Every row has a hidden score from 0 to 30. What is each row's score? 15 is about the middle. The score is a weighted sum of the row's numbers plus the product of two more (or one squared), each taken from its middle value.
"2.20 -1.43 0.38 -0.02 0.40 1.78 -1.53 1.10 0.89 0.55 -1.61 1.06 0.65 -0.15 -0.34 1.03" -> 12
"0.34 1.80 -1.60 0.55 -0.08 0.54 0.23 0.87 1.66 -1.45 0.01 0.72 0.27 -0.85 -1.60 -0.19" -> 15
"1.09 0.35 -1.20 -0.57 0.31 -0.22 -0.76 0.23 0.97 -2.20 -0.45 0.72 -0.31 -1.29 0.64 0.59" -> 22
"-0.54 0.78 -0.39 -0.49 0.13 1.49 -0.22 -0.26 0.71 0.24 -0.28 1.38 -0.49 1.38 0.18 -0.45" -> 17
"-0.33 0.40 0.71 0.56 -1.13 -0.65 1.01 0.89 0.52 -0.95 0.95 -0.70 -0.63 0.37 0.14 -0.52" -> 15
"1.42 0.35 -1.14 -0.35 -0.06 -0.11 -0.75 0.39 1.26 -2.21 0.03 0.68 -0.05 -1.21 0.88 0.85" -> 25
"0.02 -0.45 -0.47 -0.37 0.06 -0.19 -0.15 -0.47 -1.17 -0.83 -0.62 0.07 -0.04 -0.17 -0.29 0.53" -> 26
"-0.80 1.83 0.62 -0.11 -0.98 -0.25 1.46 -0.49 -0.07 -1.02 1.61 -0.35 0.91 -1.33 -0.74 -1.14" -> 11
"1.96 -1.26 0.84 -0.14 0.43 1.85 -1.50 0.80 1.09 0.41 -1.55 1.17 0.64 -0.13 -0.35 1.27" -> 9
"0.16 0.53 -1.12 0.12 0.24 1.60 -0.25 -0.16 0.87 0.42 -0.79 1.49 0.72 -0.02 -1.50 -0.20" -> 11
"-0.91 0.96 0.77 -0.57 -0.58 -0.39 1.65 -0.82 -0.03 0.56 1.99 -0.74 -1.39 0.91 1.73 -0.99" -> 15
"-1.52 0.62 -1.56 -0.41 0.21 -0.73 0.13 -2.17 -1.27 0.46 1.31 -0.16 -0.05 -0.58 -0.01 -0.03" -> 13
"0.00 -1.28 1.88 0.48 -0.43 -0.38 -0.09 1.60 -0.40 0.86 -0.92 -0.47 0.45 1.25 0.42 -0.01" -> 11
"-0.07 0.73 -0.35 -0.24 -0.32 -0.06 0.77 -1.03 -0.70 -0.12 0.53 -0.56 -0.30 -1.00 -0.09 -0.57" -> 22
"0.91 -1.10 1.90 -0.43 0.22 1.29 -1.23 0.90 1.29 0.58 -0.77 0.77 -0.01 1.35 2.09 0.16" -> 13
"0.79 -1.40 1.15 0.88 0.23 0.02 0.17 1.43 -0.68 0.21 -0.94 -0.45 1.06 0.25 -1.41 0.14" -> 15
"0.61 -0.26 -1.05 0.01 0.24 1.43 -0.46 -0.20 0.85 -0.11 -0.86 1.11 0.58 0.28 -1.33 -0.24" -> 14
"-0.13 0.67 -0.32 -0.58 -0.30 -0.25 0.67 -1.29 -0.54 -0.23 1.04 -0.53 -0.48 -0.84 -0.27 -0.81" -> 24
"-0.08 0.12 -0.13 -0.46 -0.30 -0.21 0.81 -1.30 -0.71 0.00 0.97 -0.46 -0.62 -0.82 -0.25 -0.72" -> 26
"-1.01 0.25 -1.24 0.35 0.00 -1.28 -0.02 -0.08 -0.82 -0.55 -0.22 -0.44 0.25 -0.62 -1.68 0.33" -> 14
"1.40 -1.19 1.07 -0.45 0.26 1.18 -1.29 1.60 1.97 0.83 -0.70 0.75 -0.09 0.92 1.52 0.33" -> 14
"0.17 0.78 -0.30 0.95 -0.66 -0.49 0.98 1.18 -0.27 -1.39 -0.07 -0.58 0.94 -0.72 -1.52 -0.22" -> 18
"-0.36 -1.03 0.43 -0.63 0.84 -1.11 -0.49 -0.95 -0.89 0.85 0.63 -0.42 0.29 -0.35 0.95 0.62" -> 13
"0.85 -1.39 0.89 0.92 0.19 -1.19 -0.82 1.22 -0.48 -0.16 -1.02 -0.58 0.87 -0.49 -0.29 1.07" -> 11
"-0.19 0.44 -0.61 0.31 -0.53 -1.67 0.29 0.46 -0.43 -2.11 -0.03 -0.76 0.32 -0.93 -0.56 0.35" -> 27
"0.34 -0.65 -0.31 0.17 0.09 -0.22 -0.17 -0.65 -0.95 -0.81 -0.84 -0.04 0.03 0.08 -0.27 0.55" -> 27
"0.28 -0.63 -0.15 -0.34 -0.09 -0.14 -0.07 -0.27 -0.92 -0.61 -0.52 0.15 -0.03 -0.37 -0.50 0.75" -> 21
"0.23 1.57 -1.71 1.18 -0.32 0.36 -0.12 0.62 1.64 -1.28 -0.09 0.18 0.88 -1.06 -1.19 -0.23" -> 12
"-0.01 0.84 -0.11 -0.46 -0.41 -0.13 1.13 -1.13 -0.71 -0.06 0.90 -0.60 -0.56 -0.78 -0.33 -0.57" -> 20
"0.21 -1.92 1.56 0.48 0.35 -0.22 0.17 -0.11 -0.54 1.42 -1.03 -0.58 -0.97 1.91 1.16 0.23" -> 11
"-0.13 0.56 -0.62 0.40 -0.38 -1.70 0.13 0.45 -0.44 -2.20 0.38 -0.83 0.54 -1.25 -0.22 0.08" -> 23
"1.44 0.45 -0.54 0.03 -0.31 1.37 -0.57 0.62 1.16 -1.07 -0.53 0.72 -0.33 -0.36 -0.17 -0.42" -> 19
"-0.04 -2.07 1.60 0.62 0.44 -0.52 -0.53 0.25 -0.57 1.45 -0.93 -0.48 -1.07 1.77 1.21 0.29" -> 10
"-1.28 -0.36 -0.53 0.49 0.11 0.02 1.21 -0.58 -1.12 1.25 0.07 -0.38 -1.48 1.74 -0.18 -0.66" -> 17
"0.04 -0.76 -0.26 0.35 -0.08 -0.25 -0.25 -0.55 -0.87 -0.83 -0.82 0.28 -0.11 -0.12 -0.53 0.85" -> 25
"1.63 -2.29 1.51 -0.46 0.18 -0.73 -1.05 0.86 -0.47 -0.49 -1.54 -0.43 0.33 -0.07 1.01 1.34" -> 25
"1.12 0.36 -0.91 -0.36 0.05 0.03 -0.86 0.30 1.36 -2.18 -0.22 0.32 -0.06 -1.10 0.47 0.59" -> 20
"-0.63 1.40 -0.72 0.79 -0.42 0.36 0.44 1.61 1.96 -0.97 0.40 0.28 -0.06 0.57 0.32 -0.42" -> 17
"-0.32 -1.20 0.20 -0.50 0.71 -1.21 -0.74 -0.48 -0.96 0.67 -0.13 -0.65 -0.12 -0.28 1.14 0.57" -> 14
"-1.59 0.45 -1.20 -0.57 0.37 -0.71 0.17 -2.20 -1.34 0.60 1.15 -0.25 -0.14 -0.38 -0.32 -0.22" -> 14
"-0.16 0.44 -0.49 -0.36 -0.20 -0.23 1.30 -1.43 -0.76 0.37 1.30 -0.55 -0.65 -0.78 -0.09 -0.83" -> 28
"-0.27 1.24 -0.41 -0.08 0.12 1.39 0.11 0.00 1.17 0.23 -0.09 1.12 -0.58 1.20 0.08 -0.30" -> 14
"-1.13 1.01 0.62 -0.53 -0.62 -0.50 1.52 -0.72 -0.19 0.21 1.67 -0.68 -1.23 0.80 2.37 -1.08" -> 15
"1.27 -1.19 1.59 -0.24 0.20 0.35 -1.25 1.40 2.13 0.18 -1.01 0.86 0.18 1.49 1.80 0.46" -> 21
"-2.17 0.90 0.14 -0.80 -0.12 0.51 1.06 -1.49 -0.63 1.27 2.04 -0.16 -1.00 1.24 0.91 -1.11" -> 15
"-0.18 0.80 -0.38 -0.23 0.09 1.61 -0.30 0.38 1.51 0.82 -0.24 1.23 -0.27 1.30 0.19 -0.32" -> 12
"2.34 -1.07 0.77 0.18 0.80 1.58 -1.20 1.10 1.23 0.66 -1.78 0.88 0.46 -0.26 -0.03 1.18" -> 10
"-1.60 1.14 -0.91 -0.50 -0.22 -0.78 0.36 -1.30 -0.43 -0.43 1.55 0.00 0.99 -1.24 -1.13 -0.41" -> 13
"1.28 -1.03 1.08 0.56 -0.17 0.15 0.12 1.52 -0.64 0.40 -1.33 -0.64 0.98 -0.06 -1.47 0.30" -> 13
"1.13 -1.17 1.31 1.19 -0.03 0.02 0.17 1.56 -0.74 0.44 -1.22 -0.38 1.13 0.22 -1.05 0.53" -> 12
"-0.64 0.59 -0.28 -0.21 0.04 1.78 -0.26 -0.27 1.35 -0.27 -0.40 0.83 -0.54 1.16 0.60 -0.51" -> 15
"-0.44 -0.16 1.09 -0.69 -0.08 -1.20 -0.60 -0.01 0.06 -0.19 1.14 -0.54 1.92 -1.26 0.82 0.51" -> 15
"-0.67 1.38 -0.06 -0.63 -0.81 -1.63 0.37 -0.39 0.25 -1.88 1.95 -0.60 0.51 -1.84 0.34 -0.31" -> 15
"0.13 -1.03 -0.06 -0.66 0.91 -1.18 -1.10 -0.91 -1.02 1.31 0.74 -0.36 0.70 -0.35 1.19 0.50" -> 12
"-1.73 2.14 -0.82 -0.14 -0.26 -0.97 0.48 -0.91 -0.20 -0.13 1.74 -0.32 1.15 -1.22 -1.00 0.01" -> 10
"-0.30 0.60 -0.60 -0.41 -0.12 1.55 -0.53 -0.14 1.49 0.07 -0.34 1.23 -0.53 1.28 0.17 -0.25" -> 14
"-1.74 1.87 -1.24 0.44 0.18 0.80 -0.10 0.72 1.44 0.47 0.44 0.98 0.34 1.08 -0.26 -0.61" -> 12
"0.61 0.44 0.04 1.52 -0.91 -0.51 0.90 0.71 -0.56 -1.48 -0.31 -0.64 0.43 -0.51 -1.84 -0.26" -> 13
"-2.10 0.57 -0.09 -0.63 0.18 0.14 1.35 -1.44 -0.61 1.94 1.95 -0.09 -0.82 0.73 0.37 -1.18" -> 24
"-1.27 -0.17 -0.48 0.85 0.16 0.04 1.05 -0.81 -1.06 1.22 0.20 -0.16 -1.23 1.24 -0.04 -0.54" -> 14
"-0.62 1.56 -0.36 0.55 -0.66 0.45 -0.13 1.19 1.69 -1.20 0.20 0.15 -0.06 0.18 0.32 -0.75" -> 13
"-0.70 -0.86 -1.87 1.03 0.81 -0.95 0.36 -1.05 -1.81 0.34 -0.50 -0.57 -0.71 0.23 -0.76 0.08" -> 17
"0.14 0.49 -0.63 0.72 -0.48 -1.67 0.53 0.35 -0.50 -2.08 0.37 -0.82 0.37 -1.20 -0.50 0.71" -> 29
"-0.53 0.60 0.41 -1.44 -0.27 0.11 0.09 -1.42 -0.27 -0.47 1.10 0.21 0.39 -0.89 0.57 -0.01" -> 16
"-1.11 -0.22 -0.63 0.66 0.13 0.23 0.92 -0.32 -1.24 1.69 -0.43 -0.47 -1.44 1.79 -0.24 -0.42" -> 19
"-0.61 -0.37 0.82 -0.70 -0.09 -1.23 -0.42 -0.17 -0.34 -0.16 0.74 -0.31 1.43 -1.12 0.58 0.63" -> 17
"-0.80 1.64 -0.30 -0.63 -0.71 -1.57 0.72 -0.91 0.27 -1.81 2.02 -0.67 0.57 -1.80 0.13 -0.33" -> 16
"-0.31 0.48 -0.04 -0.44 -0.16 -0.27 0.57 -1.35 -0.70 -0.05 0.74 -0.58 -0.41 -0.88 -0.69 -0.72" -> 24
"-1.32 0.18 -0.04 0.75 0.19 0.10 1.02 -0.73 -0.82 1.46 -0.16 -0.35 -1.47 2.04 -0.31 -0.41" -> 11
"-0.47 0.55 -0.41 -0.28 0.24 1.76 -0.08 0.52 1.21 0.30 -0.33 0.85 -0.43 0.89 -0.07 -0.47" -> 16
"0.65 0.72 -0.96 -0.01 0.21 2.14 -0.59 -0.08 0.76 -0.23 -0.82 1.11 0.22 -0.07 -1.49 -0.26" -> 15
"0.78 0.62 -1.05 0.05 0.51 1.72 -0.50 -0.02 1.02 0.48 -0.83 1.02 -0.19 -0.06 -1.47 -0.07" -> 24
"-0.59 -0.33 -1.84 0.49 0.71 -0.79 -0.05 -1.24 -1.83 1.01 -0.49 -0.34 -0.98 0.19 -1.23 0.54" -> 18
"-0.22 -0.19 1.44 -1.06 0.12 -1.20 -0.41 0.12 -0.13 -0.18 1.19 -0.38 1.84 -1.14 0.49 0.84" -> 26
"-0.16 -0.11 0.73 0.35 -0.08 0.25 -0.77 1.87 1.73 1.05 -0.53 0.33 0.87 1.03 1.02 0.11" -> 8
"-1.85 1.24 -0.88 -0.63 -0.12 -0.95 0.32 -0.86 -0.72 -0.33 1.96 -0.13 1.42 -1.24 -0.76 -0.19" -> 17
"-0.58 1.53 0.47 -0.18 -1.04 -0.16 1.16 -0.38 -0.03 -1.20 1.88 -0.58 0.71 -1.49 -0.54 -0.89" -> 13
"0.73 0.85 -1.22 0.14 0.43 1.66 -0.50 -0.01 0.82 0.31 -0.77 1.33 0.23 0.01 -1.43 -0.21" -> 15
"0.08 -0.99 2.34 0.48 -0.44 -0.43 0.09 1.71 0.21 0.52 -0.58 -0.55 -0.05 1.15 0.28 0.02" -> 11
"-1.56 0.67 -1.75 -0.77 0.75 -0.64 -0.10 -2.19 -1.13 1.27 1.07 -0.13 -0.33 -0.51 0.03 -0.08" -> 21
"-1.10 0.50 0.59 -0.59 -0.76 -0.56 1.23 -0.99 -0.04 0.34 1.61 -0.62 -1.21 0.28 1.59 -1.05" -> 17
"0.54 1.56 -1.62 0.78 -0.09 0.70 -0.21 1.02 1.47 -1.12 0.56 0.39 0.83 -0.94 -1.51 -0.44" -> 18
"1.85 -1.31 0.54 0.09 0.43 1.55 -1.40 1.53 1.03 0.59 -1.74 1.09 0.61 -0.11 0.06 0.82" -> 13
"-0.20 0.54 -0.29 -0.15 -0.24 -0.09 1.33 -1.22 -0.71 -0.24 1.12 -0.61 -0.51 -0.88 -0.53 -0.55" -> 19
"-1.73 2.29 -0.78 -0.70 -0.27 -0.75 0.24 -1.28 -0.41 -0.30 1.39 -0.09 1.69 -1.21 -0.67 -0.04" -> 15
"0.34 0.81 -1.04 0.35 0.43 1.74 -0.38 -0.57 0.96 0.42 -0.71 1.17 0.19 -0.17 -1.78 0.13" -> 12
"-1.58 0.63 -1.24 -0.47 0.56 -0.92 0.07 -2.20 -1.30 0.68 1.01 -0.19 -0.05 -0.40 -0.13 -0.25" -> 12
"-0.45 -0.08 -0.05 0.40 -0.37 -0.53 0.74 0.43 -0.49 0.10 -0.02 -0.83 -1.79 0.94 1.08 -0.31" -> 19
"-0.75 -0.35 0.96 -0.66 -0.03 -1.12 -0.30 -0.05 -0.28 -0.03 0.79 -0.36 1.27 -1.24 0.32 0.68" -> 13
"0.57 0.68 -0.99 0.11 0.80 1.50 -0.37 -0.11 1.05 0.17 -1.16 0.90 0.16 -0.03 -1.70 -0.17" -> 16
"0.17 1.31 -2.09 0.64 0.03 -0.66 -0.75 0.98 1.43 -2.19 0.44 0.40 0.84 -1.36 -0.41 0.59" -> 20
"0.49 -2.05 1.14 0.29 0.66 -0.34 -0.03 0.85 -0.87 1.60 -0.79 -0.58 -0.88 1.81 1.88 0.25" -> 15
"0.42 0.95 -1.26 0.11 0.28 2.20 -0.37 -0.18 0.69 -0.20 -0.97 1.24 0.18 -0.48 -1.38 -0.09" -> 15
"1.63 -1.21 0.48 -0.41 0.70 1.57 -1.26 0.70 1.39 0.39 -1.60 0.92 0.75 -0.11 -0.06 0.87" -> 11
"-1.07 0.01 -0.59 0.68 0.38 -0.06 1.32 -0.78 -1.14 0.96 -0.34 -0.40 -1.54 1.82 -0.31 -0.71" -> 16
"-0.68 0.89 0.85 0.91 -1.11 -0.93 1.41 0.96 0.21 -0.88 0.16 -0.76 -0.44 0.35 0.53 -0.63" -> 13
"1.05 -0.71 0.01 -0.01 -0.31 1.34 0.51 -0.63 -0.83 -0.14 -1.34 0.39 -0.47 0.47 -1.75 0.08" -> 15
"0.08 -0.97 0.75 -0.63 0.97 -1.23 -0.64 -0.91 -1.03 1.20 0.43 -0.38 0.04 -0.42 1.17 0.69" -> 11
"1.14 -0.26 -0.52 0.75 0.23 -0.38 0.88 -0.54 -1.04 -0.30 -0.53 -0.69 -1.01 0.03 -1.12 -0.08" -> 17
"-0.26 0.28 -0.35 -0.20 -0.45 -0.27 1.06 -1.38 -0.80 -0.03 0.58 -0.47 -0.61 -0.91 -0.37 -0.79" -> 26
"-0.69 1.65 -0.40 -0.61 -0.99 -1.61 0.74 -0.56 0.06 -1.87 2.04 -0.70 0.80 -1.81 0.03 -0.40" -> 17
"1.94 -1.15 1.41 0.13 0.65 1.71 -1.35 1.08 0.70 0.33 -1.64 0.83 0.24 -0.07 -0.50 1.03" -> 10
"-0.03 -0.31 0.05 0.36 -0.21 -0.53 1.14 -0.19 -0.59 0.10 0.15 -0.83 -1.84 1.45 1.14 -0.31" -> 18
"0.92 -1.21 1.75 -0.40 0.39 0.89 -0.99 1.41 1.07 0.83 -0.99 0.93 0.29 0.79 2.29 0.42" -> 12
"-1.58 1.46 -1.72 0.46 0.11 0.75 0.45 0.36 1.71 0.42 0.54 0.72 0.48 0.91 -0.90 -0.68" -> 14
"-0.89 0.43 -0.97 1.23 0.16 -1.04 0.26 -0.01 -1.22 -0.26 -0.33 -0.43 0.09 -0.43 -1.62 0.34" -> 11
"2.15 -1.18 0.65 -0.16 0.52 1.89 -1.40 0.47 0.71 0.66 -1.73 0.94 0.58 0.22 -0.41 0.73" -> 10
"-0.69 0.45 -1.23 1.21 0.11 -0.95 0.34 -0.49 -0.99 -0.50 0.06 -0.34 0.73 -0.51 -1.55 0.12" -> 14
"-0.22 -0.85 0.82 -0.52 0.51 0.10 -0.34 -1.17 -0.88 1.81 0.38 -0.17 0.28 0.28 0.00 0.10" -> 11
"0.29 0.32 0.05 0.91 -0.80 -0.54 0.96 1.20 -0.28 -1.17 -0.56 -0.67 0.47 -0.53 -1.69 -0.39" -> 15
"0.14 -1.06 2.20 0.72 -0.34 -0.50 0.29 1.39 -0.13 0.79 -0.54 -0.50 0.42 0.79 0.49 -0.13" -> 9
"0.04 -1.46 2.45 0.75 -0.34 -0.39 0.04 1.80 0.22 1.26 -0.39 -0.64 -0.11 1.71 0.86 0.09" -> 9
"-0.13 0.37 -0.18 -0.39 -0.22 -0.01 1.19 -1.33 -0.42 -0.15 1.02 -0.46 -0.59 -0.77 -0.30 -0.66" -> 20
"0.03 -0.45 0.79 -0.25 -0.55 0.47 0.59 0.22 -0.45 0.20 -0.76 -0.11 -0.72 1.71 0.49 -0.51" -> 19
"0.50 -1.51 0.92 0.47 0.39 -1.30 -0.71 1.00 -1.09 -0.28 -0.96 -0.58 1.16 -0.32 -0.50 1.33" -> 27
"-0.19 -0.21 1.28 -0.47 0.00 -1.17 -0.51 0.00 -0.59 -0.06 0.94 -0.35 1.48 -1.16 0.65 0.20" -> 11
"-0.39 0.75 -0.18 -0.13 -0.38 -0.25 0.87 -1.42 -0.78 -0.18 0.84 -0.48 -0.52 -0.93 0.13 -0.73" -> 19
"0.11 1.22 -1.46 1.09 -0.01 0.58 -0.06 0.64 1.36 -1.24 0.03 0.47 0.50 -1.00 -1.61 -0.22" -> 15
